x =
[[ 721  -17  658 -494 -191  -47 -316  328  312]
 [ 110  266  -92  507 -201   17  371 -158 -501]
 [ 319 -425  131  846    9  655 -439   64  177]
 [-234  357  -73  831  339 -103    8  351 -101]
 [-258 -208  242   73  844  434  231 -335  497]
 [-298  476  329  362  457   30  -43  392  149]
 [ 753  316  627  653  569  460 -312  752  190]
 [-161  477  668  704 -325  456 -475   -2  439]
 [ 887  -43 -369  552  513  831 -484  701 -338]
 [-367   75  276  370 -466  453  767  769  645]
 [ 150   51  475  906  477  501   40  590 -391]
 [ 457  889  908  441 -194  129  697 -169 -374]
 [-212  660  321  171  607  899  819  344 -140]
 [ 486   49  942  633 -192  373 -122  -22  414]]
Rows and columns are counted from 0.
(0, 0): 721
(0, 7): 328
(9, 7): 769
(13, 1): 49
(4, 4): 844
(4, 0): -258
(13, 4): -192
(6, 0): 753
(13, 6): -122
(1, 7): -158
(11, 3): 441
(10, 8): -391
(10, 1): 51
(0, 6): -316
(3, 1): 357
(12, 2): 321
(9, 2): 276
(8, 5): 831
(6, 2): 627
(1, 2): -92
(9, 6): 767
(4, 7): -335
(1, 3): 507
(7, 8): 439
(12, 6): 819
(5, 1): 476
(3, 4): 339
(1, 6): 371
(7, 3): 704
(2, 1): -425
(2, 7): 64
(5, 8): 149
(12, 7): 344
(12, 8): -140

X =
[[-21, -18, 1, -1, -1, 4, -19, -14, -17, -17, -3, -11, 28, 5, 2],
 [-13, -10, -15, 11, 2, -18, -23, -1, -2, 9, -6, 11, 12, 12, -12],
 [13, 9, 1, -2, 2, 1, 9, 1, 12, 6, 10, 4, -13, -4, 0],
 [-15, -15, -1, 1, 24, -9, -5, -11, -12, -12, 14, -10, 13, 4, 7],
 [-8, -3, 1, 3, 18, -10, 8, 6, -10, -1, 4, -4, 9, 5, 11],
 [6, 8, 1, -15, -5, 15, 30, 5, -7, -16, -4, -19, 0, -14, 11],
 [8, 5, 8, 3, 0, 5, 2, 1, 9, 6, 6, 6, -8, 1, 0],
 [9, 4, -2, 2, 5, 1, 1, -4, 12, 5, 11, 6, -8, 0, -4],
 [2, 2, 19, -12, -16, 26, 4, -5, -6, -18, -6, -16, -2, -12, 7],
 [-14, -4, 9, -1, 1, 6, 9, 11, -24, -9, -17, -12, 29, 3, 21],
 [4, 12, -7, -5, -27, 8, 0, 15, -2, 7, -26, 3, 0, -6, -7],
 [-7, -6, 30, 0, 4, 11, 3, -3, -14, -12, -1, -12, 6, 1, 22]]
X[0, -15] = -21
X[0, -10] = 4
X[:, -8] = [-14, -1, 1, -11, 6, 5, 1, -4, -5, 11, 15, -3]
X[:, 6] = [-19, -23, 9, -5, 8, 30, 2, 1, 4, 9, 0, 3]
X[:, 11] = [-11, 11, 4, -10, -4, -19, 6, 6, -16, -12, 3, -12]
X[1, 4] = 2
X[-6, 7] = 1
X[11, 8] = -14
X[5, -15] = 6
X[9, 9] = -9
X[-4, 3] = -12
X[3, -15] = -15
X[7, -12] = 2
X[-5, 12] = -8
X[-3, 8] = -24
X[-8, 12] = 9
X[10, 4] = -27
X[10, 6] = 0
X[5, -11] = -5
X[-6, 12] = -8
X[-3, -9] = 9
X[10, -1] = -7
X[8, -11] = -16
X[-5, -9] = 1
X[-7, 8] = -7
X[9, -13] = 9
X[7, -14] = 4
X[8] = [2, 2, 19, -12, -16, 26, 4, -5, -6, -18, -6, -16, -2, -12, 7]
X[8, 11] = -16
X[-1, 6] = 3
X[-5, 4] = 5
X[:, -1] = [2, -12, 0, 7, 11, 11, 0, -4, 7, 21, -7, 22]
X[0, -7] = -17
X[-9, -1] = 7
X[:, 0] = [-21, -13, 13, -15, -8, 6, 8, 9, 2, -14, 4, -7]
X[-12, 9] = -17

B = [  7 -69  34 -44  52]
B[0] => 7
B[2] => 34

W =
[[  2.17  -3.85  -6.51  -7.76   4.80]
 [ -4.23  10.05  -2.55 -10.61  -3.86]
 [  2.91 -10.37  -6.56  -6.96   9.67]
 [ 15.85  -0.98  -0.79  -8.47 -17.60]
 [ 16.52 -11.60   7.29  -3.73 -12.12]
 [ -8.12  19.92  -5.92   5.08  10.23]]
Indices start at 0.
(0, 0): 2.17
(4, 0): 16.52
(5, 2): -5.92
(4, 4): -12.12
(2, 0): 2.91
(1, 0): -4.23
(5, 0): -8.12
(2, 3): -6.96
(2, 1): -10.37
(0, 4): 4.80
(1, 1): 10.05
(4, 3): -3.73
(3, 4): -17.60
(1, 3): -10.61
(4, 2): 7.29
(1, 2): -2.55
(3, 1): -0.98

m = [25 59 42 50 54 17 63]
m[-7] => 25
m[5] => 17
m[-1] => 63
m[2] => 42

arr = [14, -21, 65, 38, 3, 7, 22, 31, 30, 20]
arr[0] => 14
arr[4] => 3
arr[6] => 22
arr[-2] => 30
arr[-8] => 65
arr[9] => 20

data =
[[ 12  19  27 -18 -10 -14 -19  -4]
 [  6  15   0  19   0  -1 -12   6]
 [  6  26 -17   1 -16   2  50  31]
 [ 13  -3  -6  -6 -25 -22 -15  10]
 [ 16 -33 -15 -12  35  22 -22 -31]
 [ 46  14 -19  -8  -7  -5  11  -6]
 [ 31 -40   0  38  15  12 -18  -6]
 [-50   1 -28 -11   1 -11 -24 -43]
 [ 23 -19 -43   8  19   7 -19 -49]
 [-33  19   3 -29  15   4 -18 -19]
 [ -7 -24  27   0  16  11 -18  16]
 [  2 -40   1  19   5  -7 -56 -37]
 [-20 -25   3  25  27  18 -29 -26]
 [-32 -40  16 -20   9   6 -21 -20]
 [-48 -51 -67 -24  28   4 -49 -48]]
data[-15,0] = 12
data[:, 6] = [-19, -12, 50, -15, -22, 11, -18, -24, -19, -18, -18, -56, -29, -21, -49]
data[-8,0] = -50
data[-12,-5] = -6
data[4,4] = 35
data[11,7] = -37
data[14,-5] = -24
data[13,5] = 6
data[:, -8] = [12, 6, 6, 13, 16, 46, 31, -50, 23, -33, -7, 2, -20, -32, -48]
data[:, 5] = [-14, -1, 2, -22, 22, -5, 12, -11, 7, 4, 11, -7, 18, 6, 4]
data[-4] = [2, -40, 1, 19, 5, -7, -56, -37]
data[-11,3] = -12
data[-10,-6] = -19
data[-11] = [16, -33, -15, -12, 35, 22, -22, -31]
data[14,-2] = -49
data[6,-6] = 0
data[-15,7] = -4
data[14,2] = -67
data[10,2] = 27
data[-7,7] = -49
data[11,5] = -7
data[-3,-3] = 18
data[3,-3] = -22
data[13,-6] = 16
data[:, 1] = [19, 15, 26, -3, -33, 14, -40, 1, -19, 19, -24, -40, -25, -40, -51]
data[-2,-8] = -32
data[5,5] = -5
data[13,1] = -40
data[:, 7] = [-4, 6, 31, 10, -31, -6, -6, -43, -49, -19, 16, -37, -26, -20, -48]
data[6,0] = 31
data[6] = [31, -40, 0, 38, 15, 12, -18, -6]
data[-15,-3] = -14
data[10,4] = 16

a = [-69  28 -28  32]
a[-4] => -69
a[1] => 28

grid =
[[ 1.01 -0.44  0.77 -1.96 -0.08 -1.98  0.70]
 [ 2.70  0.87 -1.92 -0.56 -2.73 -0.96  0.68]
 [-0.85 -0.31 -1.98 -0.44 -2.81 -1.76 -0.93]
 [-1.57 -2.71  0.15 -2.36  0.47  0.41 -0.21]
 [-0.67 -0.21  0.49  0.37 -1.69 -1.01  0.21]
 [ 0.72 -0.49  0.68  0.54 -1.96 -0.88 -1.60]
 [ 0.60 -0.79 -0.62  0.70 -1.54  0.90 -2.01]
 [-2.46 -1.65 -1.86  0.07 -1.80  0.12 -2.19]]
Indices start at 0.
(0, 0) -> 1.01
(4, 6) -> 0.21
(1, 0) -> 2.70
(2, 1) -> -0.31
(7, 6) -> -2.19
(1, 2) -> -1.92
(4, 1) -> -0.21
(0, 5) -> -1.98
(0, 6) -> 0.70
(5, 5) -> -0.88
(4, 5) -> -1.01
(1, 6) -> 0.68
(3, 3) -> -2.36
(6, 3) -> 0.70
(7, 2) -> -1.86
(7, 5) -> 0.12
(0, 3) -> -1.96
(5, 6) -> -1.60
(2, 4) -> -2.81
(7, 3) -> 0.07
(7, 0) -> -2.46
(5, 4) -> -1.96
(6, 6) -> -2.01
(6, 0) -> 0.60
(4, 4) -> -1.69
(3, 0) -> -1.57
(6, 2) -> -0.62
(3, 1) -> -2.71
(4, 0) -> -0.67
(3, 6) -> -0.21
